(in the rows, 128 means zero)
One turn moves every row onto another: examples first, then more rows asked
sono: [ 91  96 153 121 163 105 117 112 135 112 118 145 136 120 118 126 117 171
 110 141 144  94 137  84 150 155 108 133  98 158 139 117 121 125]
kupa: [132 118 119 108 148  99 120 159 115 127 123 111 166 106  98 107 143 118
 133 126 134 113 107 114 132 169 161 144 137 134 108 141 115 145]
nulom: [136 150 120 119 123  60 150 144 118 130 128 123 131 120 104 117 117 111
 147 132 121 123 125 132 124 159 167 154 138 112 107 149 118 126]
muvu: [127 164 147 130 127  59 155 127 125 130 125 141 113 149 116 140  85 138
 141 149 123 140 139 120 129 135 148 145 117 120 112 138 122  95]
nunur: [126 127 129 128 166 104 113 138 110 127 132 153 147 137 107 108 141 139
 152 112 119 134 131 129 136 150 125 110 150  95 126 119 111 121]
gifom: [105 120 129 115 166 104 112 129 129 120 114 132 139 104 113 125 126 163
 124 135 138  84 126  69 147 132 119 134  89 134 136 119 123 131]
gize: [118 146 145 136 119  67 152 130 120 128 132 130 104 125 121 119 114 132
 134 146 126 122 158 167 126 171 136 135 138 123 103 138 119  98]
lur: [102 106 141 124 163  99 111 120 134 106 115 142 130 119 115 128 118 177
 122 136 140  97 133  70 142 143 109 124 102 128 135 106 127 132]
Tuga: [ 99  95 142 132 154 127 111 146 150 112 121 144 126 127 117 145 131 156
  93 136 136 113 163 102 116 174 115 125 120 155 110 102 130 117]
ludi: [110 119 123 111 172 125 109 139 134 136 116 142 146 122 117 136 128 172
 122 136 131 104 131  77 139 120 124 132  95 130 137 118 124 125]
ziv: [100 104 140 134 154 107 101 124 132 100 119 138 118 117 111 129 143 164
 125 125 130 103 144  97 128 164 105 110 122 123 127  95 129 122]
Sovi: [131 144 156 121 126  54 171 126 116 135 129 126 124 146 123 128  77 118
 127 155 138 122 126 118 147 152 145 158 111 138 124 145 125 113]
Pek: [131 139 149 113 125  58 162 123 120 145 126 123 122 146 120 128  83 123
 131 158 137 129 112 122 136 147 154 162 113 135 110 149 125 110]
nufi: [108 113 130 119 160 108 113 132 119 113 120 123 145  99 108 115 147 132
 124 120 132  78 127  86 149 161 117 129 106 145 150 116 122 133]
fizof: [118 137 144 133 153  93 136 147 100 111 131 121 154 100 110  98 142 115
 130 123 134  88 146 131 162 178 124 124 127 147 146 134 110 128]
val: [117 107 148 138 146 116 132 171 138 112 129 140 148 138 114 135 124 140
  97 137 137 139 172 135 120 191 138 125 150 156  96 122 122 124]
Dufa: [130 156 151 128 130  66 161 131 123 135 129 146 129 165 118 143  83 135
 135 146 121 149 140 118 137 137 153 149 122 129 126 141 121 103]
fozud: [111 124 145 145 142  86 113 139 123  96 122 131 115 110 107 114 136 154
 132 134 134 118 155 138 121 183 121 106 147 117  94 111 119 113]
Gim: [114  99 115  99 163 127 104 142 132 137 119 125 155 109 104 125 148 132
 118 125 131 102 108  88 128 151 141 148 109 149 123 127 120 135]
vav: [123 132 132 112 134  89 151 133 125 158 139 148 138 146 115 124 113 116
 131 138 119 147 134 162 125 159 160 161 140 142 106 158 108 103]
bevo: [122 148 150 134 119  67 163 131 108 122 134 126 136 134 116 117 120 126
 140 134 116 122 153 155 150 174 148 141 141 142 144 147 116 116]
mufuf: [134 136 138 126 132  61 157 127 110 130 138 145 131 150 115 111 108 118
 150 124 119 136 131 140 140 161 141 138 151  99 131 137 119 126]
zozib: [112 106 128 107 162 118 115 140 131 153 132 142 145 111 109 108 134 117
 114 138 141 124 121 150 118 172 141 149 128 156  79 148 103 104]
gak: [ 95 100 135 113 170 116 113 132 152 129 119 150 131 113 117 134 109 157
  95 149 150  97 139  83 128 147 118 147  88 160 105 123 120 117]
rin: [108  98 126 102 170 125 109 135 141 139 118 142 157 125 114 134 121 164
 112 139 138 108 118  75 137 132 133 149  97 151 127 127 121 133]
patu: [ 97  88 128 108 169 128 106 129 147 140 125 148 134 112 113 126 131 125
  96 134 145 103 126 104 119 166 121 150 103 166 101 126 115 113]
Rabe: [120 137 143 134 134  58 164 135 132 124 139 153 118 131 114 116  89  95
 117 136 135 122 156 143 128 181 137 155 134 134  99 145 113 108]
sako: [125 150 156 129 119  62 157 126 125 127 124 134 121 159 117 145  86 148
 135 152 122 149 139 123 131 145 156 147 125 136 117 139 124 102]
lagof: [135 135 115 127 174 122 128 185 132 137 136 158 156 134 111 126 121 108
 111 119 129 132 157 116 120 151 137 131 135 114 102 127 115 124]
tir: [131 152 152 117 121  66 166 129 113 145 126 114 127 141 124 131  91 130
 132 160 132 123 126 130 145 143 154 157 109 142 125 150 126 106]
meb: [116 104 117 118 172 139 110 164 149 132 125 154 147 135 114 146 129 134
  98 123 130 120 148  84 115 149 126 136 115 135 114 108 126 128]
Nir: [ 91  91 148 125 165 108 117 116 132 112 128 148 130 110 113 115 130 128
 103 127 144  87 140 102 142 180 100 134 107 164 133 115 117 118]
vesa: [125 147 155 117 129  67 166 121 117 152 131 131 120 146 127 129  83 123
 128 158 135 126 127 136 144 143 144 158 107 143 120 151 120  97]
Bav: [ 92 102 147 125 163 119 114 129 146 120 117 146 126 121 122 139 116 179
  99 149 143 102 154  92 134 149 109 131  96 158 120 113 124 114]
dom: [115 115 117 119 171 127 101 141 128 128 123 149 141 128 111 131 146 147
 131 114 121 112 133  88 130 136 117 118 117 110 138 103 124 125]
naro: [130 119 143 125 118  75 163 149 133 131 134 135 132 152 117 133  99 121
 115 143 129 146 149 144 120 182 159 154 152 138  99 143 124 127]
sek: [105 101 153 131 167  86 134 125 124 116 139 160 135 117 112  94 111 100
 109 128 152 107 142 136 141 197 108 135 133 151 105 133 104 115]
kobi: [108  97 128 112 171 121 114 145 153 131 118 152 144 131 117 143 107 162
  98 141 144 114 135  69 124 138 126 144  99 144 110 117 126 132]
vadir: [140 159 120 122 135  89 163 166 121 152 137 135 137 136 120 129 111 106
 128 136 118 129 155 147 129 147 155 151 132 117 116 147 120 114]
zigug: [130 164 148 131 124  64 162 143 129 129 124 136 121 150 117 148  81 133
 128 152 125 139 149 117 128 139 155 151 115 132 113 140 125 102]

kupa turns into nunur
tir turns into muvu
Tuga turns into patu
Where do these go?
Bav turns into gak
nulom turns into mufuf

One turn moves every row onto another: examples first, then more rows asked
gali: [128 126 129 147 114  95 121 150 150  96  99 108 124 128 105]
lik: [143 161 113 119 137 113 154  95 144 139 105 107 121 102 115]
Sotob: [ 87 128 114 144 129  92 139 128  97 157 110 118 139 142 123]
leri: [ 91 121 108 153 135  96 136 125 102 158 110 126 140 127 128]
vab: [138 136 148 101 122 112 163 110 141 105 110 113 154 115 105]
Lon: [131 117 120 162 129 102 116 145 148  92 108 119 134 120 113]
Gaz: [ 85 130 113 147 138  93 137 123  92 156 119 114 136 128 120]
mobus: [135 133 144 111 134 117 162 106 131  98 122 119 167 121 109]
marud: [123 139 109 127 170 125 139 108 115 110 124 128 116 136 142]
Zuz: [123 148 121 103 144 115 143 117 129 121 100 111  92 133 131]
livi: [ 85 134 119 137 129  88 139 127  97 161 111 107 127 129 115]
Resez: [ 88 128 116 137 120  89 139 130 106 163  98 114 128 133 121]
dekeg: [127 116 150 154 131  94 150 142 159 109 117 107 138 114  90]
pozod: [137 165 112 129 153 116 160  90 118 124 131 111 147 133 114]
leva: [127 112 147 162 139  97 148 139 155 106 125 111 146 113  94]
gagor: [ 88 128 115 140 129  90 134 126 106 164 105 111 121 113 119]
pibom: [ 88 124 109 150 139  94 133 122 101 161 114 118 130 112 123]
noser: [125 119 153 151 131  93 154 142 152 106 123 103 143 127  87]
baz: [127 136 109 121 159 122 135 111 133 120 106 125  99 113 142]
goros: [139 125 137 120 139 120 157 104 140 100 119 127 165 102 115]
Kirus: [140 128 140 110 128 117 156 107 148 107 106 121 152  96 112]
Vavul: [143 155 105 136 156 120 151  89 134 131 122 119 139 103 123]
fadaf: [137 172 121 111 136 110 162  97 128 133 115  99 130 132 107]
tas: [124 131 133 146 118  95 126 149 136  89 111 105 135 150 101]
tozo: [ 92 121 110 147 127  93 134 128 111 164  98 122 129 119 127]
pepun: [125 117 150 159 139  96 153 140 149 103 129 109 150 126  91]
lev: [119 151 121 109 156 118 147 114 112 111 119 113 109 155 130]
ribav: [126 123 124 161 132 102 122 144 134  84 121 116 146 142 109]

fadaf turns into lik
Zuz turns into baz
Where do these go?
vab turns into Kirus
leri turns into Sotob
pepun turns into noser
ribav turns into tas
pibom turns into Gaz

One turn moves every row onto another: examples first, then more rows asked
Zemen: [113 123  88 124 122 145 130 116 110 119 123 150 113 142 108 137 120 100
 138 134 138 113 155 138 128 150 114 125 146 164 120 134 121 150 133 153
 119 149 110 150 137 107 143  97]
foteg: [103 129 142 103 152 133 135  94 152 171 120 114 154 127 108 142 120 122
 118 115 131 116 122 107 130 115 113 142 121 138 130 107 148 143 121 134
 131 134 124 165 136 112 125 134]
zimu: [106 154 136 106 109 106 118 138 154  95 124 151 112 119 133 139 148 130
 118 118 111 110 104 135 130  96 130 108 128 149 134 109 123 152 126 119
 136 155 133 125 155 116 129 109]
tef: [125 136 132 130 121 107 153 143 126 137  92 108 106 108 102 154 137  99
 127 149 135 123 123 163 100 135 140 150 132 125 136 126 141 112 117 123
 126 134 113 128 106 134 112 102]
zevif: [ 88 126 134 128 154 133 138 135 133 104 114 130 127 145 154 142 131 109
 135 145 160 134 153 122 106 126 103 129 113 130 116 140 124 122  95 144
 124 140  95 111 140 119 143 146]
tasog: [111 130 129 137 142 121 108 135 141 154 107 129 165 106 117 102 118 122
 130 134 123 139 123 148 164 140 126  97 113 142 126 153 133 114  92 120
 125 132 158 117 139 122 105 141]
rifi: [139 141 120 110 131 118 118 126 129 131 124 131 146 171 115 129 151  94
 112 151 128 125 120 115 108 137 155 129 125 135 148 138 133 117 110 133
  99 108 125 142 169 121 135 151]
bup: [139 151 137 132 132 115 109 103 141 153 145 155 100 117 116 105  84 106
 139 135 113 106 137 118 130 136 139 109 133 148  93 133 141 143 147 131
 135 133 120 115 131 135 106 119]
ledo: [129 168 148 130 106 142  93 118 120 132 127 110 129 115 119 110 120 114
 142 119 137 140 146 145 133 109 137 117 125 117 121 187 128 128 126 133
 134 117 125 131 111 128 119 147]
disez: [139 125 134 157 142 126 152 117 110 153 146 123 124 115  99 167 122 115
 132 117 107 118 143 136 128 157 138 154 130 138 148 120 144 114 120 127
 129 109 133  89 125 133 117 136]
nama: [114 127 142 129 128 152 150 122 116 123 119 148 110 171 140 139 121 121
 121 139 110 120 117 145  98 151 141 116 120 165 125 105 121 125 118 125
 166 141 134  99 153 139 121 121]
Lilu: [122 178 125 134 128 136 111 160 140 116 148 155 132 117 101 141 149 139
 123 129 124  88 119 124 144 131 131 130 128 139 121 120 136 113 119 130
 133 123 132  94 137 150 109 124]
ver: [113  97 121 114 147 117 111 140 126 139 153 101 150 131 138 135 148 111
 141 115 149  97 133 127 151 120 142  97 127 132 152 140 132 117 137 106
 158 133 130 129 150 107 139 124]
fef: [118 120 136 115 115  96 125  86 124 120 107 141 125 133 138 106 118 124
 146 132 106 145  97  98 131 140 109 141 145 138 119 157 140 137 136 132
 146 131 128 141 114 115 130 162]
sofi: [152 113 105 122 128 137 130 137 153 152 113 120 122 120 101  86 144 119
 117 111 102 128 142 141 140 141 123 139 133 164 134 110 142 133 150 130
 141 144 144 151 142 104 115 129]
mefar: [127 131 107 130 144  97 145 134 148 168 142 148 142  95 142 123 116 124
 137 148 133 149 122 117 125 145 124 134 120 164 129 152 127  99 142 145
 152 147 111 154 129 119 116 109]
Regip: [118 108 128 110 122 102  97 121 123  83 121 138 118 125 145 147 126 109
 123 135 123 104 144 107 145 122 130 103 153 148 117 133 138 121 114 141
 155 131 136 114 129  85 130 127]
Telal: [109 144 135 133 121 131 157 147 140 125  81  95 135 111 125 151  98 147
 142 132 130 124 133 153 111 135 110 127 113 145 150 147 105 122 103 126
 114 138 137 126 133 127 140 123]
Tivi: [153 117 116  97 141 132 140 134 140  91 109 117 107 134 120 105 128 113
 125 123 137 107 117 126 116 150 138 109 131 134  98 115 106 118 108 132
 105 132  88 116 113 126 122 130]
diten: [139 150 150 134 132 148 136 134 130 100 145 172 114 114 124 118 127 151
 119 119 155 108 138 146 123 142 109 137 117 166 107 123 101 131 124 137
 134 135 124 154 140 139 103 134]
mub: [110 156 114 135 107 127 147 124 143 110 134 150 129 146 119 133 121 112
 140 138 119 126 111 152 113 125 135 123 139 146 167 118 113 151 166 110
 150 127 114 129 122 137 150 110]
pagi: [127 101 159 126 122 120 129 136 101 105 146 116 104 137 111 122 140 122
 108 149 124 108 152 123 101 167 112 146 134 120 140 143 125 132 115 125
 131 120 147 107 123 109 131 137]
kip: [144 141 152 119 153 128 121 149 153 136 120 120 139 117 156  94 154 108
  99 121 139 139 141 113 129 116 127 143 104 119 142 147 149 138 139 109
 131 120 114 123 136 135 127 146]
zis: [133 115 103 126 138 137 116 104 102 139 138 135 141 139 142 157  91 134
 131  83 133 128 130 130 150 134 136 129 106 148 134 145 101 127 131 100
 154 121 130 111 129 115 127 140]
geref: [117 156  94  96 123 110 116 138 134 124 128 141 132 128 135 132 110 143
 127 137 119 138 104  98 137 160  98 133 111 142 109 157 112 109 126 123
 156 138 136  97 115 117 107 133]
fis: [118 134 126 113 128 145 129 102 125 139 127 154 135 107 142 104 127 112
  95 106 127 156 120 141 125 132 132 134 134 131 131 121 105 145 108 150
 124 169 112 122 116 101 110  95]
bib: [108 141 129 121 143 119 136 101 149 108 118 121 111 127 132  95 128 140
 153 113  79 124 139 115 111 133 151 106 139 151 125 135 154 118 140 138
 163 125 147 122 128 120 117 137]
Gof: [159 117 145 134  99 133 123 123  93 125 122 141 126 121 117 125 124 141
 136 120 118 136 146 127 158 152  93 135 154 127 124 141 118 144 115 125
 125 128 124 151 124  94 109 144]
rozu: [117 124 128 117 127 144 148 152 112 146 121 120 136 137 115 146 119 130
 117 158 131 123 117 121 138 139 122 109  83 113 144 145 121 156 119  94
 132 112 114 122 107 140 151 122]
nubiz: [114 152 109 120 132  94 150 142 147 123 139 133 130 115 159 161 146  87
 123 157 149 117 125 128 114 127 152 130 114 127 123 111 144 114 147 120
 162 135 115 128 137 118 117 130]
lapog: [140 143 126 156 133 133 160 151 123 150 103 138 153 106 146 134 137 155
 120 120 134 119 133 140 122 145 139 167 119 130 120 115 125 125 127 103
 132 130 123 167 145 134 110 131]
raded: [135 131 118 142 134 141 133 110  92 136 101 130 122 129 138 123 125 139
 155 100 144 118 138 147 137 113 165 118 110 114 139 148 122 124 110 125
 114 124 127 159 148 121 114 154]

fis turns into Tivi
ledo turns into bib
Where do these go?
Lilu turns into disez
kip turns into sofi
Regip turns into nubiz
mefar turns into diten
zimu turns into tef
nama turns into rozu

One turn moves every row onto another: examples first, then more rows asked
mog: [101  92  95 126 130 116 104 110 155 120  97 111 144 150 119]
Niv: [114 115 148 114 116 111 136 108 139 147 102 140 111 101 111]
mavi: [104 142 137 129 149 103 102 112 144 117 123 114 112 112 126]
fozam: [135 116 135 129 106 104 127 119 171 140 135 130 135 148 136]
tet: [ 99 119 124 119 166 119 114 152 138 133 128 134 129 167 100]
zogo: [126 115 125 164 122 110 134 120 157 140 109 119 100 145 130]
Par: [108 136 125  92 125 134 114 144 124 133 128 152 129 139 113]
tuzeg: [120 127 120 101 153 119  92  87 142 155  97 139 156 117 116]
futud: [123 128 112 122 159 141 150  88 122 154  93 117 143 152 117]
Nizel: [121 132 144 148 128 127  99 114 135 171 122 142 115 114 108]
lito: [140 112 115 155 131  94 126 114 144 156 109 110 118 129 145]
Kamu: [121 120 109 128 144 106 163 102 165 151 124 159 122 126 101]
Vuko: [119 114  95 145 137 101  95  93 166 163 108 118 138 132 127]
Bal: [129 117  92 140 158 111 101 118 153 156 104 116 146 169 132]
fitap: [126 132 128 126 172 109 102 113 124 130  80 114 129 120 117]
modag: [ 99 121 147 146 130 109  96 138 156 152 126 109 126 136 104]
rumun: [113 143 126 120 157 139 113 135 129 130 130 147 162 145 100]
nek: [128 103 109 108 153 114 129 114 116 184 116 151 115 130 119]
bodif: [124 127 102 129 145 106 157  97 165 149 129 159 128 128 107]
baze: [129 115 125 108 148 112  92  90 145 147  90 132 160 117 120]
Nuri: [114 105 132 144 115 117 126  97 134 159  91 110 125 108 117]
Mil: [128 128 103 117 159 144 143  90 124 159  93 122 141 157 120]
fov: [126 124 130 113 135  94 112  92 161 154  83 110 145 116 120]
Zub: [111 118  96 108 129 112 143 126 161 164  85 127 126 161  94]
bebev: [130 118 101 103 136 107 143 121 155 107 118 148 127 140  91]
gem: [110 157 117 110 145 106 127 141 140 143 123 124 120 166  90]
Kul: [120 115 118  90 142 107 130 132 105 135 140 136 140 140 112]
Tolaf: [128 109 105 145 150 112  93 110 162 155 104 115 144 167 130]
refik: [125 126 133 138 126 117 108 129 145 129 127 105 168 140 130]
pomu: [127 104 111 100 157 117 129 105 121 179 116 154 115 127 119]
logud: [119 113 140 127 115 114 122 106 138 141  92 139 111  96 115]
Safib: [ 96 134  95 126 143 114 132 122 126 122 142 146 120 130  89]
kuz: [ 92 129 126 116 144 134 134 125 137 110 140 139 113 152 116]
loveb: [118 108 118 164 122 114 147 126 152 141 114 119 107 149 124]
fodi: [106 116 107 116 123 117  82 126 127 128 114 116 137 118 133]
bodu: [112 130 103 122 145 138 124 122 133 133  91 122 108 160  76]
bugi: [117 119  95 119 131 118 149 129 160 162  85 128 128 163  96]
pinan: [102 133 124 113 139 140 123 109 120 149 139 121 152 165  93]
tumo: [134  97 115 108 134 126 117 111 135 153 151 161 134 142 100]
Dob: [145 134 137 117 162 137 123 111 116 156 124 129 123 165 105]

Kamu turns into pomu
logud turns into baze
Where do these go?
bebev turns into tumo
pinan turns into gem
fov turns into Vuko
Par turns into rumun
tuzeg turns into Bal
fozam turns into Nizel
modag turns into mavi
nek turns into futud

